Named turns come first, each shown by rows before and after it. Which turns, in which order, take the first row of each pair that follows to the second? Write the first one first, as in the answered first pair.
turn j629:
[-15  10 -44   6  28 -34   0   1  -9  17 -30 -10  44  -1  42 -32  -1   8
 -15  -5   3  16   5   6   1   5   3 -25 -24 -12 -32  27  61 -18  -3  29
 -36  39  -7   8  14 -25] |-> [ -3  20 -48  10  24 -38 -10   9 -10  15 -50 -15  44 -26  27 -11  -8   0
   6  10  -3  20  -1   6   5  11  11 -26 -14 -19 -28  25  56 -15 -12  30
 -20  34 -21  14  -1 -36]
[-13  16  11  16  10 -12  54 -22  -9   1 -19  29 -21  15  22   9  -6 -15
  25  -7  15  -8   3   9 -11   6 -23 -32   7 -10 -17 -30  32  -5  -1  22
   0  20  29  13 -55  -8] |-> [-23  14  15   7  19 -11  52 -23   1  11 -18  13 -11  19  23   3 -12 -21
  11 -16  14 -19   5  -2  -8   8 -21 -28 -14  -5 -27 -26  34  -4  14  16
  -4  21  29  16 -55  -1]
[ -9   8  22   1  34 -25  52   3 -35 -13 -29  11 -31   3  27 -16  13 -28
  -3   8  36   8  11 -16  19   1 -12 -15   4  -9 -10  -3  22   1   4  19
  -2 -22 -11 -20  -6   3] |-> [-10   9  25  -4  39 -22  48   5 -28  -6 -33   0 -23  -3  21 -13   8 -36
  -9   4  34   0   9 -25  22   4  -7 -11 -10  -7 -14   0  24   3  11  14
   0 -24 -18 -15 -14   4]
turn j332:
[ -4  -5 -14   8  23 -33 -29   3 -15  -3  35 -14   8 -27 -17  -3  28  33
  13  -3 -22 -22  30 -16  -4   0   1  -3  41   6   0   3  -4  -2 -24   7
  17  22  -7  -5  13 -41] |-> [  8  -8  -2  25   0 -31 -13  10 -19 -15  50   1  -5  -4  -8  -7  43  34
  15  -9  -4 -13  25 -16   9  -8   9 -19  41  12 -17  -5   7   0 -23 -10
  13  24  16 -17   9 -30]
[-14  -5   9   1 -16   5   2   7  11   2  21  15   0  26   6 -19   0  18
  -9 -12   2   2  -1   0 -11  -8   4  -1   0  22  -9  -1  -5  -1  15  -6
 -15  -2  16   0  10  15] |-> [ -8  -1  12   4 -20  10  16   6   9  -2   6  12  -3  28   4  -9  -8   1
 -13  -6  15   8  -5  -5  -2 -11   7  -2  -7  22  -8   0   2   5  19 -10
 -13 -14  19  -2  -1  22]
[ 38 -10  19   7  31  27 -21  14   4   4  11   1   1   8  20  22 -12 -22
 -13  29 -25  21 -23  -1   1 -14  36   1 -15  30  11 -11   0  -1 -26 -72
   8  -8  -9  19 -14   7] |-> [ 34 -10  15   2  39  26 -25  13   4   9   5  -6   5  -3  18  22 -16 -22
 -15  30 -31  18 -19   0  -4 -13  32   8 -17  27  19  -9  -4  -3 -28 -65
   8  -7 -16  23 -11   4]
[-11  -5   1   2  15 -28  -9  -7 -10   4  -7  22   6 -29  12  -7  12  28
  29  -6 -15   4  21   8   5  17   3 -23  21 -28  -6   0 -10 -19 -30  24
  -9  38 -14   3   5 -38] |-> [ -3  -7  10  14  -2 -27   2  -1 -11  -7   6  33  -2  -9  19 -14  20  30
  32 -10   0  11  17  10  15  11   9 -36  23 -23 -19  -6  -3 -16 -26   9
  -8  38   4  -7   1 -30]
turn j664:
[-21  -8  -4  -5 -33 -11  13 -16  15  -3  12  17 -32  27   0  -3 -14   0
 -44 -17 -25 -14  -5 -18 -11 -16 -28  10   0  14   2  35 -24 -21  38 -37
 -26 -11  12  12  19  23] |-> [ -9  -6   0   8 -48 -13  22 -12   9 -12  17  30 -45  34   4   2  -6   3
 -31 -13 -17  -3 -11 -14  -3 -19 -24   0  12  13  -1  27 -20 -17  31 -42
 -22 -12  22   4  13  23]
[-11   9  22  19 -34   2 -14  43  22  11  38  25   0  11  18  -1  40  14
   4  -1  -6   2 -28   3  15  25  26 -32  -5   6 -29 -14  36  -2  28 -54
   4  22  23  -4   4  47] |-> [-59  12 -22 -28  28   9 -23   2   7  33  -1   7  14   0  12  -9  -2   9
 -42   2 -24  -4  -8  22 -35  18 -21  27 -15   1  43  12   5 -20  25   1
 -19  -4  -6  12  47  48]
[-21   9  41  21  54  -2  17 -28   4   0  33  24  17 -18  37 -28 -12   6
 -16  -3   2 -63 -22  26   0  -4  22 -10  -9  29 -19  32 -11 -34  -8 -11
  -8 -20   5 -48  19 -17] |-> [-16  11  40  28  45  -1  24 -32  -7  -7  31  36   8 -15  41 -24  -9   7
  -8   5   6 -50 -25  35  -1  -8  16 -13   6  27  -9  29 -12 -34 -18  -4
  -7 -26   9 -53  23 -20]
[-35  15 -44 -49  83  -5  30 -56  25   9  22 -31  -5 -18  11   2 -32   3
  49   9  14 -14  27 -47   4  14  16  24  14   1  22   0 -33 -21  18  68
   3  14   3  12  36  27] |-> [ 13  22 -17   1  19 -13  56 -35  12 -25  38  13 -39   0  24  14   6   8
 100  21  45  15   9 -42  40   7  36 -25  53  -1 -10 -23 -12 -10  -3  40
  21  25  36 -13  14  24]
turn j879:
[ -6   9   3 -19  40  13  27 -22   3  21 -62 -34  16  -7  -8  20 -40 -58
 -42   1  12 -11   5 -22   4  -6 -11  20 -41  -9  18  17  11   6  15  20
  -8 -33 -15   8  -4  10] |-> [-15 -10  -6 -11  53 -18 -10 -10   5  22 -12 -15  30 -50  17   0   8  -1
   7   0 -34 -27  28  -4 -12  23 -21 -14  16 -31  -2   7  -7 -13 -23  50
  -4  36 -32   8  18 -53]
[-13  -2   9  -4  30   6  36 -16   4  -1 -28 -12   1   7  10   2 -10 -28
 -27  -6  26   0   2 -10   6 -14  -4  -3 -27  -3 -10  16   6   0  -6   5
 -12 -18   0  -6  -4   2] |-> [-21 -13  -3  -6  28 -10  -7  -5   8   5  21  -5   9 -16  14 -17  19  21
  -1  -8 -18 -18  14   4 -13   5  -8  -8   3  -6 -15   9 -15 -10 -19  15
 -12  24 -12   0  13 -25]
[  7  14  14   2  -1  20  10  -6 -15  -8 -58   6   7 -12 -22  38 -39 -36
  -7  45  24   3  -7  -4  14  13  -8   5  -4   6   8   6  -3   3  -7  -6
   9 -25   6   3  -8  11] |-> [ -1  -1   4   5   5  -3 -30   5 -11  -6 -12  18  18 -41 -11  19  -3  13
  26  43 -20 -13   9  12  -3  35 -12 -14  34  -3  -2  -1 -23  -9 -29  11
  12  28  -9   7  11 -27]
[ -7   7  13  -2   2  17  -8 -27 -12 -35 -13  22  11  -9   4   4  54 -18
  11   0  15 -16  -1  24  -7  16 -10 -10  14   8  17   0  22   4   2 -29
  15 -17  17  -1 -16  34] |-> [-10   3  11  -1   0  13 -22 -24  -9 -33  -1  25  12 -14   3  -4  58  -6
  16  -2   5 -22   0  27 -12  21 -10  -9  21   9  14   0  16   3  -2 -25
  16  -7  14   0 -11  27]
turn j198:
[-19  -7  35   5 -12  -6  11   9  14   7  21   3  -1 -14  -1  18  10 -12
  -1   2  12  -9  -2 -11  10 -10  -4 -12 -11   6 -20  -5   0   1   3 -16
  12   7   7   1   6  -4] |-> [-15  -3  35   4 -15  -3  20   6   9   4   9   4  -7 -10  -3  21   4 -20
  -4   4  19  -3  -5 -11  13 -15  -7  -8 -12   5 -15  -3   1   2   3 -15
  12  -2  10  -2   4   1]
[  4   6   2  -2 -10  -5  -9  10 -10   2   4   1  -7  -3 -10   0   9   4
  11   3  -5  -8   3  13   4   0   9  -6  14  -1   6   2 -12  -1 -12  10
   5  13   6  -2   1   6] |-> [  4   6   2  -2 -12  -3 -13  15  -5   2  10  -3  -5   2 -13  -3   8   6
   7   0  -8 -11   2   8   7   2  13  -3   9   3   2   1 -10   0  -4   5
   4  15   7   0   0  12]
[  4  26 -15  18  22  17   3 -58 -25 -11   1  15 -37  17  -5  14  12  -9
   1  -4  -6  19  11  22  -3 -14 -33   9  21 -30  42   9 -33  -8 -44  40
 -24 -27  25 -11  21  -3] |-> [ -6  12 -17  14  25   5 -27 -40  -9  -1  44  11 -22   4   5  -5  35  24
  12 -15 -36  -4  21  19 -10   3 -27  -1  29 -25  18   4 -39 -13 -39  38
 -27  12  19  -4  30 -21]
[-37   0  -6 -51  37   1 -11 -15   8  13   9 -20   4   5   7 -12   8  37
  -5 -10 -15   5  20   8 -41  14  -5   5   4 -13  -1  25  -9   7   4  13
 -10  28   3  -4  34  10] |-> [-37   2  -2 -54  27  11 -11 -10  16  16   8 -29   3  19  -4 -12  -4  25
 -19 -12  -9   1  13  -2 -36  10   2  13 -17  -4  -5  29  -4  14  23  -5
 -12  15   7  -1  29  31]
Now pairs of rows:
(2 to 3 turns a pair)
[ 13  -4  10  12 -12 -26  -6  19   4  -2  10 -14  -1 -26   3  21  -3 -22
  23  11 -11   5 -30 -18   9   7  -4  23   4  -1  -1  -1  -2 -27 -25   4
   6 -17 -18  -8 -12   3] |-> [  0 -12  13   7 -10 -16   0  14   8   4  24 -21   1   4   6   1  -6 -21
 -11  -6  -6  -3 -28 -24   3   0  -5  37 -23  15  -4   3  -1 -28   0  -7
 -13 -25  -6  -9  -3  26]	j629, j879, j629
[  7  13  16   9  22  15  -1  -1  12   7 -28 -12   6  -3   4  26 -30 -43
 -18   7  36  -1 -10 -18  46 -10  -2  -2 -33   7 -15 -11  23   0   6 -16
 -11 -38   8   9 -29   1] |-> [ -3  -8  15   9   7   6 -48  22  26  15  49  -5  17   2  12 -13   7  16
 -13 -13  -6 -29  -2 -11  28   7   5 -10 -15  23 -42 -18   7 -10  17 -29
 -22   9  11  17  -8  -5]	j879, j629, j198
[ 17 -12   1  22 -17 -16  28   4 -23 -10   2  25  -3   0 -11  -8  37  40
  18  -1  -8   4 -23  16  -1  16   9 -28  31  -2 -17 -10   9   0 -21  10
   5  17   4 -17   4 -40] |-> [-22 -21  -6 -12  29  -8  32 -15 -12  13  -2 -10  20  20  -5 -31  14  29
 -42 -28  -7 -18 -10   4 -19  11  -4   2 -23   9 -10   9   9  -7  14  15
 -23   5   2  -7  24 -21]	j664, j664, j629
[ -4  -6  -9  -1  13  27 -13 -10  18  -2  42  -8 -11  45  38  -7   3  -6
 -35 -41  54  -8 -22 -11 -10 -29   1  -8 -34  -7   1   2  58  19  28 -15
  -6  20  30 -21   3   8] |-> [ -2   5 -27 -12  47   5 -48  -3  25  12  10 -25  10 -46  22  25  -4 -10
  20 -16  13 -18 -13  -9 -10   0   1 -16  -5 -42   8   3  40  13 -11  20
  25  46 -23  -2 -14 -51]	j664, j629, j879
[-14   5 -12   3   4   5  16 -10 -24  -6 -36  16 -19  10  -4  12 -21 -10
  -8   7  13   5 -17  11 -19 -14 -20   6   2  -2  27   8   6 -25  -7  14
  -6  -7  15   5  29  -4] |-> [  4   7  12  11  -8   4  10  15   4   0 -31 -10  -8  -7 -11  23 -21 -25
   6   1  14  -9 -27 -19  16  -2  17 -12 -25   4 -24   0  23 -10  13 -22
  12   4  11  11  -9  -7]	j664, j332
[ 26 -13  41 -53 -33   0 -35   3  17  -2  32 -13  -5 -13 -17 -16  11 -27
   7  -3 -38   6  -7 -13 -12 -16  32  45   8   6 -16 -20  13  19  21 -15
 -21  -2   1  20  -1  30] |-> [ 24 -11  45 -51  12 -20   2 -13   7  -4 -15 -14   1 -49  10   3   8 -58
  31   4 -20  15  12 -12   2  -7  16  23  17 -27 -20 -15  28  13 -17  24
 -11   5 -12  11  -9 -17]	j879, j332, j198
[ -5  -5   3   2 -23  12 -15  16   6 -13  45   9   2  20  12 -21  25  24
 -23  -6 -10  -8  -9   9 -31  21  -5  36   7 -12   2 -10 -13   4  10  15
  -6  28   6 -11  31  23] |-> [  4  13   6  -7 -15  27   1  10  11  -9  -9 -17   2  12 -14   9 -14 -27
 -37   6  11  -3 -20  -8 -13  12   4  54 -28 -13  13  -3  -3  17  23   4
   6 -11  -2  -2   4  41]	j198, j198, j629
[ -8 -10  12   1   4  -5   5   4  -1   3  30  22 -25  38  16   0  16  14
 -13 -13  13  -1  10   7   7  -3  -4  -5  -1  15 -24   0   8   2  16  -7
 -29   9  19  -9   7   8] |-> [ -6  -6   9   6  18 -13  19  -5 -10  -3   8  30 -27  19  24  13  18   5
   7  -2  19   8  15  14  10  -1 -13 -18  15  -4 -17  -2   8  -3 -11  14
 -19  11  12 -14   7 -16]	j332, j198, j198
